Rows are one point carried round by a steady rotation, each followed by how many steps it has turned.
The counts run from 0 to 548.
[153  94 133  89 152  94 135 110 152 120  90 153 128 161 157  92 137 125
  82 113 171 106 119 115 118 129 143 105 159 156 144 160 182] : 118
[134 135 135 141  84 101 164 129 124 101 115 183 161 177  98  86 120 128
 107 127 154 156 105 106 126 134 140 140 131 127 138 152 190] : 491
[159 112 129 160  85 149 165 119  86 109 128 163 166 127 103 107 124 128
 143 150 130 141 144 140 185 122 125 129 128 142 138 141 195] : 528
[163 136  86 136 130  84 143  99 111 123  94 107 158 135 170 121 138 122
 128 100 159 107 111 107 100 111 111 103 135 157 126 155 193] : 319
[127 119  90 145 162 129 189  88 128 121  89 158 151 149 152 143  86 157
 141 102 143 145 155 113 185 131 161 105 133 125 146 131 160] : 426
[158 131  77 153 145 117 181  90 118 124 121 125 195 152 180 127 116 136
 160 121 136 134 130 136 134 118 129 118 147 150 130 148 187] : 278
[149 121 130 159 119 132 211 117 123  96 126 181 179 148 132 109  96 126
 148 146 125 150 135 130 177 128 131 122 140 123 133 136 177] : 243
[137 105 144 102 169 166 161 112 137 102  96 166 147 150  94 145  99 147
 132 121 155 168 136 128 173 144 153 140 124 131 116 128 193] : 435
[123 120  99 140 141 104 109 132 137 142  85 176 109 125  97 115 143 130
 109 108 201 132 137 101 124 136 144 144 130 133 152 159 200] : 168
[157  96 121 117 129  70 139 130 128 117  88 130 119 128 151 114 129 100
 108 105 181  89 112  87 119 128 106  96 131 166 150 163 170] : 360
[141 118  89 176 143 127 170 120 100 122 130 151 163 112 133 145 110 134
 174 138 138 138 160 132 180 134 124 149 114 149 161 144 197] : 233
[132 102 127 120 123  72 156 152 163 103 115 174 143 154 107 116 106  90
 122 121 177 132 116  95 114 155 115 147 123 153 160 155 178] : 212
[124 107  98 147 190 100 138 133 141 137  94 158 109 107 150 133 141 138
 117 132 186 118 153 114 150 140 150 139 146 144 175 161 191] : 410
[153 102  98 137 138  83 162  95 107 119  78 117 131 118 164 139 101 122
 147  91 155 108 144  96 165 129 112  84 118 159 156 138 165] : 372
[138 121  73 145 165 120 123  96 114 156  77 134 131 127 158 130 150 158
 128 109 168 118 168 125 155 125 155 114 144 145 149 144 192] : 132
[156 105 135 151 140 140 171  95  85 115  98 135 151 127 152 112 118 165
 128 128 125 135 147 136 192 120 158  82 140 143 134 145 178] : 96
[173 120 124 117 126 150 187  92 118  98 112 133 191 165 133 121  97 138
 142 124 127 153 115 137 144 117 125 110 138 139  95 133 191] : 289
[162 140  90 169 119 130 141  95  72 133  87 109 147 107 149 131 145 154
 150 113 157 132 139 126 145 107 132 105 120 143 118 153 201] : 327
[155 114  80 133 129  97 132 113  92 119 121 122 169 126 137 138 117 115
 169 124 149 117 146 127 131 137  98 157 106 180 156 155 206] : 512
[144 122 147 152 117 131 203 130 142  91 137 195 177 165 121  92 111 120
 124 150 141 148 116 135 157 131 141 126 151 123 138 146 178] : 249
[138 105  83 121 178 122 107 105 119 146  81 137 117 116 151 121 158 148
 120 116 177 108 154 130 140 128 145 127 141 159 153 160 202] : 127
[157 134  92 141 147  70 170 114 111 110 107 100 165 119 165 144 116 114
 150 110 157 131 103  98 102 124 104 122 111 158 136 162 191] : 35
[133 117 107 158 117 148 156 117 104 110  94 164 136 119  77 151  96 146
 162 109 157 162 158 115 182 138 129 140  98 136 137 133 191] : 192
[145 143 116 179 126  81 159 148 136 116 114 143 140 128 144 107 142 115
 109 130 187 136  92 104  89 120 139 126 136 124 133 176 198] : 25
[164  91 173  90 130 130 163 100 129  88  96 158 148 159 129  94 113 134
  95 124 146 131 119 124 165 125 148  86 147 149 121 142 176] : 106
[156 146  93 154 125  86 133 115 114 130 105 124 153 146 159 102 160 128
 110 117 180 113 109 115  93 109 124 111 153 141 128 169 199] : 314
[161  99 120 115 161  75 146 109 104 107 103 107 148 123 188 128 125 127
 125 127 148 103 126 119 137 131 114 110 127 184 159 157 184] : 82
[155 101 122 136 163  97 123 129  96 128 109 115 131  94 162 130 159 130
 124 148 163 105 136 134 131 132 133 133 127 171 168 172 203] : 80
[130 134  82 124 133 112 174  93 113 107  94 130 183 157 129 144  77 144
 164  99 135 165 132 111 139 133 127 140  99 147 142 131 186] : 472
[131 142  77 167 110  70 146 110 101 129 115 143 172 128 152 110 132 125
 142 120 151 118 135 114 119 125 122 135 124 152 175 158 195] : 509
[147 119  86 125 123  79 118 125 107 118 122 134 161 129 123 128 136 109
 143 129 160 122 133 118 108 149 100 169 107 174 166 161 208] : 506
